(in the rows, 128 means zero)
The rows of D fall into 3 groups, and each row is roughly a mix of its group's hidden directions.
D:
[[ 82 130  91 108 140 117 146 111  85 115]
 [169 108 139 178 117 144 116 137 139 165]
 [ 90  91 136 107 160 125 153 147  97 148]
 [111  95 124  96  81 141 130 155 115  96]
 [116 129  95 144 102 188 127 117 156 139]
 [ 97 127  97 117 106 151 158 107  80 122]
 [ 74 122 113  94 137 146 145 104 103 107]
 [118 109  97 123  91 132  91 178 127 137]
 [100 155 121  84 148 102 159 118 109 100]
 [156 117 123 129  93 164 115 121 111  75]
 [147 126 102 138  84 155  94 156 153 110]
 [184 150 123 133 159 131 113 124 150  92]
 [132 119 168 116  95 169 115 108 125  89]
 [113 101 118 106  73 132  93 141 130 100]
 [171 127 121 152 140 184  98 134 121 118]
 [100  79 143 116 100  99 131 141 141 163]
 [ 92 114 136  85 140 106 164 112  95 135]
 [142 120 113 142 128 122  93 162 188 127]
 [135 107 202 122 127 115 117 118 131 145]
 [171 156 126 153 102 130 133 125 151  81]
 [150 155 116 122 178 116 136  92 149  98]
 [187 119 132 138 158 164 123 110 110 116]
 [178 166 117 160 130 149 117 131 160 130]
 [154 142 171  81 132 138 132  98 103 138]
 [ 87 117 115 107  75 130 154 114 107 114]
 [ 76 100 115 113 120 170 155 114 128 140]
 [ 94 163 123 120 152 111 158  81 114 120]
 [126 172 141 156 168  96 152 127 150 143]
 [ 74 110 144 168 135 100 151 128 127 145]
 [195 143 135 120 144 132 131 153 113  99]
 [104 101 123  86  85 124  96 148 111 132]
 [139 172 119 166 144  99 152 165 128 140]
 [ 98 113 142 113 149 108 181 130  90 130]
 [ 85  67 134 116 113 130 119 148 114 137]
 [143 124 167 130 152 105 121  86 141  84]
 [167 159 147 140 180 111 135 130 128 154]
 [ 90 131 126  81 157 152 145  91 131 126]
 [179 141  91 129 112 162 115 120 159 129]
 [120 144 120 146  86 105 184 138 106 129]
 [145 157  76  98 152 156 132 124 152 128]
 [147 143 146  89 151 130 145 115  77 101]
 [168 170  91 144 130 124 148 102 128 152]
 [159 151  84 138 125 137 155 148 126 172]
 [181 171 144 162 114 115 139 138 118 121]
 [127 169  89 111 157 120 159  99 110 144]
 [148 129 163 139 155 101 147 103 132  77]
 [129 141 143 145 161 112 134 149 128 193]
 [178 170 122 161 140 140 121 125 158 134]
 [120 125 107  92 123 170 117  86 133  92]
 [137 128 107 127  67 156 131 144 139  92]
 [153 131 132 144  90 147 108  96 129  77]
 [ 72  84 115 125 118 137 128 104 141 151]
 [107 131 124 132 170  96 152 125 144 179]
 [110 149 140 125 153 128 163 117  78 165]
 [152 137 112 175  95 123 135 168 155 139]
 [141 104 141  91 102 114  85 164 121 109]
 [158 119 113 119 114 129 146 100 132  64]
 [176 154 151 117 170 139 127 140 131 160]
 [ 97 122 148 157  79 108 128 126 130 169]
 [150 112 171 156 109 119 110 177 142 132]
 [138 136 124  73 119 168 132 153  97 113]
 [ 82 112 173 105 138 131 152 105 108 143]
 [ 95 100 171 132 140 101 145 125 120 170]
 [ 99 158 131 135 173 130 131 131 115 180]
 [109 127  88 181 102 121 113 126 150 106]
 [157 133 129 164 108 126  94 153 153  86]
 [128 157 108 181 139  94 144 160 136 134]
 [ 81  94 120 142 144 101 161 144 101 117]
 [135 169 100 164 114  97 100 113 140 152]
 [113 148 139 115 132 114 166  79  89 115]
 [169 147 161 135 154 136 142  95 148  95]
 [ 98  96 181 130 118 106 125 150  98 127]
 [142 111 137 116 100 141 122  84 113  75]
 [ 95 165 126 124  88  91 153 124 124 103]
 [159 183 133 133 134  93 148 121 113 155]
 [ 86 126  83 117 147 154 155 104 144 140]
 [131 142 126 127 134 136 172  95 121 186]
 [162 146 123 150 106 161 116 109 167  93]
 [153 139 125 105  96 127 140 150 105  71]
 [148 149 132 151 163 111 110 155 164 166]
 [ 85  96 144  87 117 119 152 119  95 120]
 [102  96 120 120  69 125 144 111 124  98]
 [103 156 126 109 158  93 172 100 116 130]
 [143  71 135 142 114 154 147  99 104 147]
 [ 93 121 152  91 139 109 141  89 100 150]
 [126 104 131 135  79 172 116 105 125  94]
 [123 114 136 115 161  97 139 144 134 190]
 [ 91 113  98 156 135 147 128 113 180 115]
 [ 80  94 122 113  93 110 141 129 105 100]
 [ 72 105 124 129 143  94 151 121  97 140]
 [185 159 130 148 126 152 117 154 112 105]
 [125 112 186 125 105 121 118  91 101 110]
 [155 124 142 153 126 124  84 161 167 154]
 [122  94  87 152 104 144 104 159 153 112]
 [ 91 105 141 104 133  92 160 134  86 126]]

Here is one row of each group, with its name. Which group are the others in?
[121  94  96 117  90 174 116 147 124 109]	A
[156 161 136 123 158 167 107 118  93 105]	M
[152 161 105 168 100 146 135 112 158 104]	P

[ 61 113 104 109 104 119 148 130 134 126]	M
[114 141 152 185 140 100 148 145 153 146]	A
[ 92 168 130 126 157 123 154  97  97 147]	M
[130  86  97 124 151 185 115 131 129 123]	M
[ 68 122 131  89 118  95 144 117 124 127]	M
[150 170 119 136 183 112 128 113 155 122]	M
[145 120 100 117 116 173 135 159 101  89]	M
[165 148 122 158 128 158 103 111 173 112]	P
[ 99  96 134 107 164 138 108 142 129 177]	M
